Each row of D is roughly a mix of the hidden directions of one of several groups; one row fits no group.
D:
[[ 12  32  19  32 -17   9 -17  15 -29 -40   4]
 [ 10   8 -16  41  12  23 -13 -12  23   9 -47]
 [-29   7  -5 -24 -25 -39  23 -30 -24  -5  16]
 [  5  22  34  16   1 -58   7  10   7 -15 -17]
 [ -6  13 -26 -30  14  19 -14   2  52 -13 -25]
 [-13 -21  -5   6  21   2 -16  27 -58  23  -5]
 [-13  25   6  58  -6  14  23  28  -9 -10  10]
 [ 16   6  15  38  -8  20  25  15  -3 -52   7]
 [ 21  16 -38  12 -16 -35  -9 -14  -8 -39 -19]
 [  9  -7 -42   5  44  10 -27 -18   6  31  -4]
 [ -2   8   0   9  -4  36  26  60 -12   3   1]
 [ -3   9  15 -21   5 -59 -27  20 -22  -9  -4]
 [ 15 -20  39 -13 -15 -18 -25  15 -45  16  -4]
 [  7   2  49  25 -27 -19  16 -23  19   6 -26]
 [ 13  32 -23 -14 -45   4   1   0  38  -5 -23]
 [-17   0   7   8  -3  19 -28  41 -35  31  23]
 [  8   8 -30   0  17 -32 -46  12  -1  -7 -36]
 [  7   4  25 -34  18 -24 -13  20  19 -34 -35]
 [ 13 -20  19  13  10 -44   7 -33  29 -26  13]
 [ 12  25 -35   7  55  18  19  -2   6  11  -9]
 [-40   0 -25  22 -15  -5   9 -30  42  -6  11]
 [ 15  37  -6  26  20  43 -23  20  22  -4  -1]
 [  5  22  -2   4  -4  16  53  41  12  -8 -20]
 [ -7   8 -10  19  21 -57  11  10  30 -11 -20]
 [ 23 -39   4 -26 -29 -42  11 -10  -7 -10 -17]
 [ -4 -42 -13 -13  16   0  18  26  17  -7 -47]
 [-10   2  -9  11  21  51  18   1 -21   8  43]
 [  1   7  10  50   4  28  14  11  18 -19  39]
 [  8  -2  -3  34  42  11  -8  12  12  41 -29]
 [-24 -13  -8 -45  32  -8   1 -36   3   2  28]
 [ 17   7  30   8  18  21 -32  -9  38  -1 -37]
 [ 15  -9  11  28 -45  29  25 -22  12  16 -21]
 [-34 -18  22 -23  46   6  20   1   8  -9  28]
 [ -2  28 -21  -8  -2  -3 -36  33 -45  12 -10]
 [ 17  41 -22  -7  37  14  20  11  10 -35  -9]
 [  9  -3 -12   6 -22 -12 -39  12 -36  22 -41]
 [-29 -17   2 -34  -8 -38  19 -32 -15 -18  15]
 [ 15  33  18  15 -33   3 -10  -3  11  53  -5]
 [ 46   3 -42   3  27 -29   1   8   8  -3 -20]
 [ 19 -20   5  44 -20   8  -2  -3 -29  19 -40]
 [ 21  14  -3 -13  28 -21   5  21  34  41 -24]
 [ 31  15 -17 -11   3  25  10  30   0  48  21]
 [  7 -14 -12 -47   7   7  -1 -16  48  23  13]
 [-32   8   0  -3 -10  -8  32   1 -29  49  22]
 [-24 -44  12 -29  -5   9  38  19 -14  14  12]
 [-33  24   5 -21 -23 -28  34 -14 -22  -6  26]
 [-20 -11  -1 -21  35  -2 -26  32 -29  24  26]
 [-21 -39  -6 -22 -27  30  10 -19   2  36   9]
 [-21 -13  32  42  13  15   5  30   5 -32 -14]
 [ 27  31 -21  30 -24  39   3 -19  -1  -4  21]
 [ -3  -7   3  48 -12  27 -20  24  -1 -41 -10]
 [-22  13  -5   0 -38   4   6   0  33 -51  10]
 [ 22  -1  26  18 -55   9  12   8 -16 -16 -27]
 [ 14  20  30   6  -5  49  27   7 -19 -15  26]
 [ -4 -29 -19 -51  -3  -7  -8  -8  -8 -38 -22]
 [-35 -19   1  24 -34  -1 -29 -15   3  33  23]
 [ 21 -27 -32 -30 -25   1  -3 -15  37 -23  -9]
 [-10 -19 -38  12 -13 -39  16  -9 -37  22  -2]
 [ 19  31  -4  15 -42  18   0 -34  10   1  33]
 [ 14  24 -13  31  33  27  25  -3  34  -4  21]
 [  7  -9  10 -59 -37  11 -13  -4  18 -11 -10]
 [-18   3   9  30 -33 -15 -14 -35  27  31  15]
 [  5 -22   9 -24 -27  23 -20  -2   7 -51  22]
 [ 21  22 -19 -25 -28  32   1  17  -6  15  42]
 [ -2  23  45  -1 -27  19   1  -1 -40  18  21]
 [-11 -26 -35 -36  13 -26 -27   8 -19   0  25]
 [ 10 -43  43  -9  -3 -28  23   1   9 -22  14]
 [  7  58 -10  16  28  -4  -3  12 -20  24 -16]
 [ 12 -49 -26  27   6  -1  13 -30  -3  -3  30]
 [-15  -4  16   8  56  33 -11  10  26 -18   7]
 [ -6 -29  10  42  11 -28  39 -18 -10 -15 -14]
 [  6  16 -23 -28  30   5  33  22   3 -34 -26]
 [ 25  25 -30  40  20  12   1  17   7 -21 -30]
 [ 23  46  -5  -3  30  24   4  15  26  27  15]
 [-12 -10  42  -9 -14 -19 -14  42 -31  -7  20]
 [-11 -13 -23 -26 -26 -42 -21 -20  31  13  -7]
 [ -8  -9 -40 -28  23 -28   0   6  37 -24  10]
 [ -3  18  24  35  -6  45   1  41   4  10   4]
 [ 20 -29  24  28 -41  -9   4 -33 -18  14  -2]
 [-26  18 -31 -25 -34   8  20  18  13  -9 -35]
 [-26   4  50 -10  -1  45 -14  -4  20   4  11]
 [-11 -20 -13 -21  -2 -33 -19 -51  -2 -26 -10]
 [ -8 -21 -52  22   9 -17  12  26  -2  14 -30]
 [ 10  20 -11 -22  36  17   2  47 -32   6 -11]
 [  4  -7 -19  35  42  24 -31   6  15 -22 -14]
 [ 21  -2  44 -13  18  25  -2  17  33  30 -15]
 [-14 -23 -15   9 -23  -2  11 -26  12  55 -20]
 [-41   5  51 -12   6  20   8  -2  12 -22  18]
 [ 27  38  -3  14  17  19  38  18  13 -29 -11]
 [-39 -26 -42 -14  13 -14  -9 -34   9 -10  -5]
 [-28  23  49  23  21  23   9  17  18  -1  -8]
 [-30 -14   8  19  18 -46  39  15   8  15  -1]
 [ 44  16 -14  10 -32 -16 -22  -8   7  -2 -40]
 [-19   7 -19  -1  26  20 -25  24 -47  25   8]
 [-27  35  24  10 -23   8  11   9  -3 -47  16]
 [ 10  17 -23  -4 -38 -27 -22 -37  -7 -27 -17]
 [-21  11   6  22  -1  10   7   6  45  20  47]
 [ 32 -39 -15  28 -23  13  33 -17  -3 -15  11]
 [-29  53   0   5  36   4  -3  10   6   9  27]
 [-49  -3  24  23  43  -5  16   2   2 -20  -1]
 [ 44   6  43 -18 -20  15   3  33   0  -6   7]
 [ -9 -10 -24  15  34  32 -19  -1   2  37  32]
 [  1   9 -25  10   1  23 -19 -41  44  11  24]
 [  1   3 -21  41 -22  -7   4   2   6  31 -48]
 [  6 -37  25  -4 -44  27 -22  -2  -3  27  -7]
 [-26 -53  31  16  28   6  10  16   0   5  -7]
 [ 29  20  11  16  44  22   6  34 -23  -5  14]
 [-10 -12   6  38 -37  20 -33 -12 -13  27  17]]
One row of each group comes first, with its name. Which group is each row after those in?
[-43   6 -11 -30  21  28   5   7   2  26  33] | <96>
[ 24  55  19 -12  22 -10  16  20  20 -13   5] | <45>
[  4  21   6  52   2  21 -25  14  12 -22 -30] | <90>

[-14  -2  -4  22 -42   3 -44 -32  -8 -20   9] | <45>
[ 22 -38 -43  -7  19 -38   7  -6 -14   8  -8] | <90>
[-30  22   6 -41 -23   5 -26   7   6  35 -19] | <96>
[ 20 -47   6  -4  21  -9 -27 -14  21 -17 -33] | <90>
[ -2 -26  -9 -37   6  12  17  14 -24 -16  49] | <96>
[-31 -35  22  -4  -4  18  26 -10 -15  38  22] | <96>
[  0  19  17  35  19  -7   3 -10  25  43  33] | <45>
[ 30   4  30  -5 -16 -19 -17 -36   2 -31  30] | <96>
[-23 -23  -9 -46  -4 -10 -21  24 -34 -18 -12] | <45>
[ -3  66 -16  22  -1  15  -1  12   4 -19  -3] | <45>
[ 19   7 -29   4  61   0 -17  -7  24  -5 -11] | <90>
